(in the rows, 128 means zero)
The rows of T fall into 4 groups, which share some directions, and each row is roughly a mix of its group's hidden directions.
T, 140 rows:
[[120 152 159  88 109 139 142 180 109 138]
 [129  94 105 177 150 127 131  80 144 121]
 [147 125  85  90 148  85 109 137 123 156]
 [134  77 162 116 129  99 140 151  87 134]
 [166 120 149 102  81 107 115  97 102 129]
 [153 116  83 141  88 119 127 119 120  80]
 [ 80 165 157 105 151 143 138 160 133 114]
 [109 123  88 106 171 110 142 147 100  95]
 [ 93 169 109 127 129 119 160 169  99 139]
 [135 132  95 173 143 179 129 151 142 148]
 [121 165 157  88 113 104 115 168 105 118]
 [ 78 147 119 131 135 127 139 151 164  81]
 [ 95 136 187 100 134 158 150 146 131 131]
 [133 105 143 110 105 161 131  97 108 183]
 [125 138  59 124 152 116 136 147  98 117]
 [121 163  88  90 132 115 131 115 164  96]
 [113 161 134 134 131  86 113 104 110  75]
 [114 135  81  93 142 121 119 134 107 180]
 [124 121 120 165 163  90 133  84 136  98]
 [108 164 154 103 162 139 147 172 138 110]
 [135 150 120 152 152  92 116 157 156  81]
 [136 124 111 152 149 111 197 150 133 141]
 [ 85  88 124 123  89 120 131  92 155 134]
 [124 162 159  88 122 100 101 161 107 110]
 [124 109 117 118 102 184 104 130 143 172]
 [ 98 188 136 111 125 120 158 128 131  93]
 [ 98 182 110 123 149 153 129 154 159 112]
 [131 118 139 121 119 182 131 115 108 185]
 [117 111 123 142 130 156  79  74 138 111]
 [142 142 132 137 133  62 138 147 101  96]
 [147 138 144 146 115 133 151 126 175  72]
 [107 138 135  95 101 168  89 139 138 164]
 [129 167 153  97 123  86 132 158 104 102]
 [ 69 118 136 128 142 161 138 166 130 103]
 [ 73 135 121 109 144 151 116 144  90 160]
 [118 132 116 140 140  73 123 141 151  75]
 [120 129 178 101 164 119 131 109 144  85]
 [145 104 115 136 140 151 181 157 143 167]
 [166 110 106 140  97  86 111 113 119  91]
 [115 146  74 116 171 122 124 148 126  93]
 [136 107  89 144  94 132 125 135  85 170]
 [137 131  73 143 125  95 129 141  78 138]
 [109  71 143 136 150 127 121 149 146  85]
 [ 64 127 126 114  95 140 146 122 158 109]
 [138 154 149 109 129  75 143 168 103 109]
 [ 79 144 126  99 155 105 136 151  89 143]
 [121 135 142  88 110 159  95 168 129 163]
 [124 150 126 150 134  70 143 127 104  85]
 [149 123 146 107 117 168 131 110  94 180]
 [140 100 123 160 139  68 101 122 151 120]
 [140 134 128 112 123 146 193 163 133 158]
 [133  73 154 116 130 104 141 164  93 136]
 [ 79 148 130 104 160 134 130 143  91 162]
 [126 109 112 138 130 160  76  79 143 118]
 [126 155 129 159 165 100 120 161 170 107]
 [108 115 129 131  97  69 120 114 156  96]
 [119 153 161 145 110 128 159 124 146  70]
 [159 108 176 155 134  98 129 121  93 152]
 [128 104 115 156 141 128  86  72 142 110]
 [135  92 103 156 137 166 162 115 151 159]
 [111 173  75 136 140 150 116 132 158 115]
 [129 188 175 123 135 124 129 157 110 135]
 [138 117 169 105  89  86 108 100 120 140]
 [139 104 109 150  87 123 122 139  86 173]
 [125 143 131 117 113 131 180 184 115 151]
 [124 108 155 152 131 152 136 143 167  74]
 [117 109 148 121 170  92 140 143  90 163]
 [114 110 132 147 126 137  80  69 133 109]
 [122 147 158 146  78 139 131  98 114 170]
 [172 135  90 128  87 132 110  99 157 123]
 [145 126 100 163 110  90 149  83 123 105]
 [196 130 138 124 147 129 113 124  91 149]
 [123 186 131 142  98 163 129 128 135 164]
 [157  76 112 147 102 103 118 130  97 153]
 [ 94  83 115 140 105 127 135  94 158 160]
 [115 145 134 135 117 101  87  83 115  85]
 [122 169 159  85 112 112 140 166 108 120]
 [125  96 180 102 153  99 145 124 112 101]
 [176 121 167 155 124  93 145 118 141 102]
 [140 102  86 169 135 131 129  80 150 133]
 [156  70 148 132 111 126 105  88 131 132]
 [138 126 122 145 104 161 132 133 179  79]
 [ 64 123 122 118 136 168 115 151 107 134]
 [ 87 148 137 109 155 146 147 133 174  95]
 [178 157 159  90 130 135 124 127  91 124]
 [ 90 172 115 121 142 128 149 178 111 129]
 [102 138 102 104 128 125 115 116  82 180]
 [194 117 138 129 130 100 109 110 102 146]
 [128  92 103 151 143 173 128 105 159 159]
 [110 153 111 145 141 104 128 161 149  70]
 [142 119 144 109 110 171 131 108  97 180]
 [109 140  75 102 121 169 108 117 157 129]
 [132  85 194 119 116 110 134 118 115 132]
 [107 105 151 140 147 140 128 133  81 180]
 [160 113 113 162 135  72 109 123 155 112]
 [135 148 146 126 147  86 180 152 112 103]
 [ 68 149 157 136 121 161 140 134 101 115]
 [143 158  92 120  77 142 108 101 147 109]
 [143  98 128 139  96 106 138 125  74 164]
 [110 187 117 128 136 154 129 102 166 113]
 [133 121 135 104 120 151 134 191 126 171]
 [114 137 157 132 174 161 123 145 135 178]
 [172 116 110 138  99 131 112 110 173  95]
 [111 148 156  98 115 157 152 180 108 133]
 [129 111 124 113  93 185  90 117 133 150]
 [ 74  98 103 155 117 124 131 122 169 122]
 [126 104  91 134 116 121 141  60 126 120]
 [144  63 151 104 149 108 142 126 113 111]
 [154 152 104 136 147 166 144 156  81 140]
 [170  82 128 140 119  88 125  92 119 125]
 [ 77 135 109 101 149 147 117 130  97 166]
 [116 144 104 110 116 132 105 112  85 182]
 [112  77 140 142 148 136 140 153 158  85]
 [110 130 129 106  98 172  74 124 133 150]
 [ 89 113 127 158 134  79 114 137 167 115]
 [128 141 127 111 141  95 117 155  79 174]
 [ 99 126 109 101 177 123 146 149 138  84]
 [117 139 103 153 151 100 126 154 156  75]
 [144  95 186 161 152 117 141 141 130 111]
 [142 107 138 163 102 185 117 100 148 131]
 [181 106 110 157 137  83 109 115 133 124]
 [116 172 127 117 118 129 146 124 162  71]
 [126 121 145  92 109 184 107 153 131 157]
 [103  65 165 104 135 126 138 124 112 117]
 [108 188 140 107 164 139 138 129 141  98]
 [160 130  76 164 111  93 109 117 127 134]
 [113 114 167  82 125  83 121 103 116 115]
 [124 183 102 141 124 151 118  97 167 122]
 [ 96 148 146 115 165 114 149 168  96 152]
 [139 133  77 147 121  94 130 151  82 142]
 [118  65 158  99 146 121 141 126 108 111]
 [ 99 150 106  91 157 129 109 127 100 172]
 [180 144 149 104 104 106 112 121  91 111]
 [132 154  81 108 112 153 119 123 176 104]
 [121 134 145  86 100 161  96 158 128 162]
 [ 75 158 158  94 120 148 153 135 142 134]
 [140 141 140 112 122 121 182 183 109 133]
 [132 112  83 163 154 177 133 141 120 144]
 [ 72 112 111 149 145 141 138 132 178 128]
 [ 95 165 122 104 148 143 123 121  94 176]]
In each list below, three rows fit none of the groups, and each other row fits one group, some only roughly. Which are they? Name them in the order they come.
- K_976: [127 165 140 123 114  90 175 164 110 119]
- K_305: [127 133 145 109 112  84 149 186 143 113]
- K_534: [168 125 157 100 117 123 132  97 101 173]
- K_860: [148  96 143 148 139 111 104 165  94 168]
- K_239: [176 137 145 150  98  91 136 110 105 155]
- K_485: [146 106 108 115 138 104 104 169 100 173]
- K_503: [ 98 157  98  93 140 109 120 131  93 165]
- K_613: [127 140 143  93 105 144 153 186 115 151]
- K_342: [147 118 110 178 131 164 154  90 139 147]
- K_60: [111 138 117 122  64 167 119 108 127 150]
- K_512: [132  93 155 160 135 182 122 112 133 158]
- K_428: [ 72 119 143 141 100 137 159 114 154  99]
- K_326: [174  93 129 141 121  88 115 127 108 166]
- K_830: [144  86 110 157 173 125 138 106 162 139]
 : K_305 K_342 K_428
- K_558: [130 117  85 178 159 143 126 152 153 111]
- K_476: [127 182 101 139 146 132 115 129 175 104]
- K_827: [118 154 146  84  88 142 111 167 108 132]
- K_650: [137 161  74 160 104 101 142 116 113 138]
- K_998: [131 146  51 145 131 125 121 141 111 134]
- K_668: [127 108 124 103 125 172 101 145 144 182]
- K_540: [165 132 152 174 149  92 151 123 112 106]
- K_927: [120 153 113 160 181 117 128 171 138 111]
- K_773: [107 150 105  58 120 139 130 131 130 151]
- K_175: [120 120 166  81  97 113 133 103 103 156]
- K_794: [119 151 158  96  93 125  86 124  96 105]
- K_988: [153 113 127 150  91  93 129 118  86 164]
- K_325: [ 94 154  89 135 159 127 102 130 110 169]
- K_661: [123 141 102 167 161 120 121 161 145  81]
 : K_540 K_773 K_325
- K_64: [151 129 161 129 162  80 146 143  99 152]
- K_977: [ 91 152 112  79 106 143 134 132 169 127]
- K_453: [154 174  80 156 105 112 138 118 124 142]
- K_851: [154 120 132 148  85  95 135 121  82 157]
- K_242: [105 167 115 124 139 175 140 168 128  99]
- K_818: [130 109 142 113 100 177 133 129 172  94]
- K_878: [ 90 155 127 109 161 165 121 159 156 109]
- K_809: [138  98  97 168 154 160 130  93 130 154]
- K_518: [164 136  95 160  94 116 111 103 104 157]
- K_8: [135 183 147 142 127 153 110 110 175 127]
 : K_977 K_818 K_809
